These views show one set of named points, seen from different sides, and a view may be mirrored.
A view may leave some points out, and in a few views one point is out of place. Which views, in the order they come, and which point in each? Write none if none.

Scene 1 (7 views)
panel a:
  dima [ 0.71  0.99  0.11  3.44 -0.88 -0.34 -0.97  1.32 -5.11 -3.30 -0.15 -0.81
  2.15  0.54  0.38 -0.99]
  Guf [ 0.53  1.28  0.25  3.34 -1.07 -0.32 -1.20  1.06 -4.75 -3.03 -0.48 -0.52
  2.43  0.54 -0.15 -0.75]
  Fibiz [-0.35  0.85  0.72  2.20 -0.58 -1.51 -1.09  0.07 -3.87 -3.05  0.67 -0.40
  2.26  1.22 -0.66 -0.89]
  Papam [-0.74  0.47  0.74  1.60 -0.54 -1.96 -1.31 -0.48 -3.10 -2.95  1.26 -0.30
  2.60  1.55 -1.27 -1.02]
  viz [-0.94  0.02  0.77  1.95 -0.53 -1.97 -1.09 -0.08 -3.60 -3.01  1.35 -0.12
  2.37  1.13 -0.48 -1.11]
  zap [-0.43 -0.12  0.54  2.04 -1.16 -1.40 -1.37 -0.21 -4.66 -2.99  1.56 -0.73
  2.07  1.17  0.12 -1.08]
  kose [ 0.92  1.01  0.42  2.99 -0.68 -0.45 -0.99  1.36 -4.90 -3.17 -0.30 -0.85
  2.30  0.80  0.17 -1.15]
panel b:
  Papam [ 1.48  3.45  3.98  1.50 -1.15 -1.97 -1.25 -0.03 -0.70  2.19 -3.35  3.00
  2.07  0.01 -1.34 -2.41]
  zap [ 1.71  2.94  3.49  0.54 -0.25 -1.16 -1.39 -0.38 -1.08  2.69 -2.18  3.37
  1.72  1.11 -0.91 -2.52]
  dima [ 1.37  3.37  3.68  0.75  1.52  0.27 -2.06 -0.75 -0.81  4.14 -2.90  1.88
  1.31  1.26 -0.50 -1.73]
  Kupu [ 1.31  3.45  3.86  1.16 -0.68 -1.67 -1.28 -0.14 -0.85  2.25 -2.97  3.01
  1.77  0.22 -1.34 -2.55]
  Guf [ 1.17  3.63  3.58  1.15  1.20 -0.01 -1.98 -0.83 -0.65  3.92 -3.27  1.60
  0.84  1.07 -0.83 -1.83]
  Fibiz [ 1.35  3.50  4.01  1.32 -0.23 -1.13 -1.50 -0.38 -0.62  2.79 -3.30  2.58
  1.93  0.68 -1.09 -2.40]
  viz [ 1.23  3.45  4.10  0.86 -0.42 -1.52 -1.28 -0.05 -0.94  2.15 -2.78  3.18
  2.15  0.16 -1.23 -2.65]
panel c:
  viz [ 1.79  0.80  1.72 -0.16 -1.65  0.06  1.03  2.60  0.08  0.92  0.92  0.03
  0.76  0.02  2.11  0.39]
  Kupu [ 1.52  0.69  1.78  0.01 -1.95  0.08  1.16  2.51 -0.13  0.66  0.71 -0.15
  0.63  0.11  1.90  0.40]
  zap [ 2.02  0.43  2.09 -0.44 -1.94  0.10  0.68  2.42 -0.33  0.83  0.31  0.39
  0.94  0.24  2.47  1.65]
  Fibiz [ 1.14  0.63  1.78 -0.45 -2.04 -0.13  0.94  2.72  0.09  0.56  0.75 -0.44
  0.97 -0.42  1.64  1.11]
  dima [ 0.35  0.43  1.31 -1.42 -2.18 -0.84  0.15  3.43  0.19  0.22 -0.26  0.12
  2.05 -1.11  2.35  2.85]
  Guf [-0.17  0.49  1.33 -1.21 -2.37 -0.68  0.48  3.35  0.13 -0.02 -0.43 -0.08
  1.81 -0.96  1.93  2.33]
  kose [ 0.53  0.50  1.08 -1.50 -2.37 -0.77  0.27  3.31  0.00  0.18 -0.04 -0.01
  1.67 -1.38  2.04  2.67]
panel d:
  dima [-2.59  0.50  4.32  1.98  1.88  0.11 -3.78 -2.12 -1.30 -0.46  2.56 -0.95
  2.90 -3.11 -0.26  2.51]
  viz [-1.19  0.06  4.46  0.73  0.80 -2.15 -4.33 -1.54  0.00 -0.08  3.26  0.18
  2.28 -2.43 -1.71  2.18]
  Papam [-1.03  0.48  3.92  0.46  1.24 -2.58 -4.28 -1.58  0.26  0.34  3.50  0.67
  1.97 -2.67 -1.48  2.01]
  Guf [-2.75  0.45  3.99  1.74  1.96 -0.13 -3.75 -2.07 -0.83 -0.13  3.05 -0.94
  2.64 -3.14  0.07  2.15]
  Fibiz [-1.52  0.37  4.00  1.03  1.35 -1.77 -3.90 -1.99 -0.31  0.11  3.16 -0.06
  2.19 -2.79 -1.11  2.03]
  zap [-1.62  0.53  4.71  0.97  0.71 -1.33 -3.74 -1.00 -0.45  0.30  2.47  0.09
  2.51 -2.67 -1.87  2.52]
  kose [-2.35  0.53  4.20  2.12  2.00 -0.21 -3.66 -2.13 -1.46 -0.40  2.80 -0.54
  2.62 -2.90 -0.09  2.42]
panel e:
  Fibiz [ 1.22  0.14  0.38  3.01 -1.17  0.24 -0.08 -1.46 -0.83  2.42  3.24 -4.03
 -0.22 -0.09  0.73 -3.52]
  Kupu [ 0.95  0.32  0.38  3.60 -1.33  0.19  0.21 -1.26 -0.98  2.31  3.28 -4.07
  0.55 -0.06  1.36 -3.38]
  kose [ 2.29 -0.21  0.22  1.61 -1.18  0.15 -1.08 -1.02 -0.39  2.36  3.00 -4.11
 -0.47  0.34 -1.00 -4.12]
  viz [ 0.90  0.00  0.41  3.43 -1.52  0.43  0.30 -1.27 -0.82  2.44  3.49 -3.92
  0.79 -0.28  1.22 -3.17]
  zap [ 1.15  0.46  0.62  3.02 -0.81  0.25 -0.14 -1.08 -0.18  2.92  3.67 -3.99
  1.28  0.27  0.59 -3.69]
  dima [ 2.25 -0.50  0.18  1.69 -1.05 -0.01 -0.90 -0.87 -0.38  2.61  3.19 -3.78
 -0.33  0.64 -1.32 -4.33]
panel f:
  kose [ 2.72 -0.22  0.09 -0.25  1.28  1.20  1.03  2.91 -0.67 -0.15  0.81  2.53
  0.35 -0.26 -1.35  3.16]
  Guf [ 3.13  0.23 -0.14 -0.23  1.09  0.77  0.88  2.93 -0.76 -0.03  1.12  2.38
  0.93 -0.50 -1.39  3.15]
  Fibiz [ 3.17  0.64 -0.24 -0.13  2.07  0.89  1.13  2.16 -0.64  0.20  0.63  4.02
  0.82 -1.03  0.29  3.14]
  Papam [ 3.00  1.03 -0.87 -0.25  2.55  0.84  1.36  1.72 -0.61  0.15  0.57  4.96
  1.03 -1.47  1.04  2.90]
  dima [ 3.17 -0.31  0.21 -0.44  1.24  1.12  1.17  3.07 -0.45 -0.10  0.96  2.40
  0.62 -0.23 -1.59  3.50]
  viz [ 3.28  0.69 -0.46 -0.19  2.50  1.13  1.72  1.84 -0.08  0.57  0.25  4.83
  1.15 -1.14  0.43  3.20]
  zap [ 3.26  0.45 -0.04 -0.22  2.33  1.31  2.50  2.44  0.02  0.46  1.10  4.39
  0.55 -1.22 -0.06  3.72]
  Kupu [ 3.19  0.95 -0.69 -0.14  2.39  0.93  1.67  1.93 -0.35  0.46  0.63  4.70
  1.15 -1.35  0.50  3.07]
panel g:
  zap [-5.57  0.13  4.26  3.94  0.47 -1.74  1.44 -0.59  0.12  3.35  3.21  2.10
 -0.77  0.18 -2.79 -2.80]
  Guf [-3.98  0.45  4.34  5.32 -0.61 -1.61  2.92 -0.33 -0.08  2.82  1.62  2.32
 -1.78  0.10 -2.96 -2.18]
  dima [-3.98  0.96  4.40  5.05 -0.83 -1.81  2.39 -0.38 -0.02  2.60  1.51  2.34
 -1.41  0.40 -3.20 -1.95]
  Papam [-5.38 -0.77  4.24  4.13  1.32 -0.66  2.04 -0.57  0.30  4.24  2.80  2.44
 -0.80 -0.71 -2.84 -3.97]
  viz [-5.24 -0.07  4.21  4.02  0.86 -0.90  1.61 -0.75 -0.14  4.17  2.87  2.11
 -0.69 -0.13 -2.67 -3.82]
Views that do not fit: none
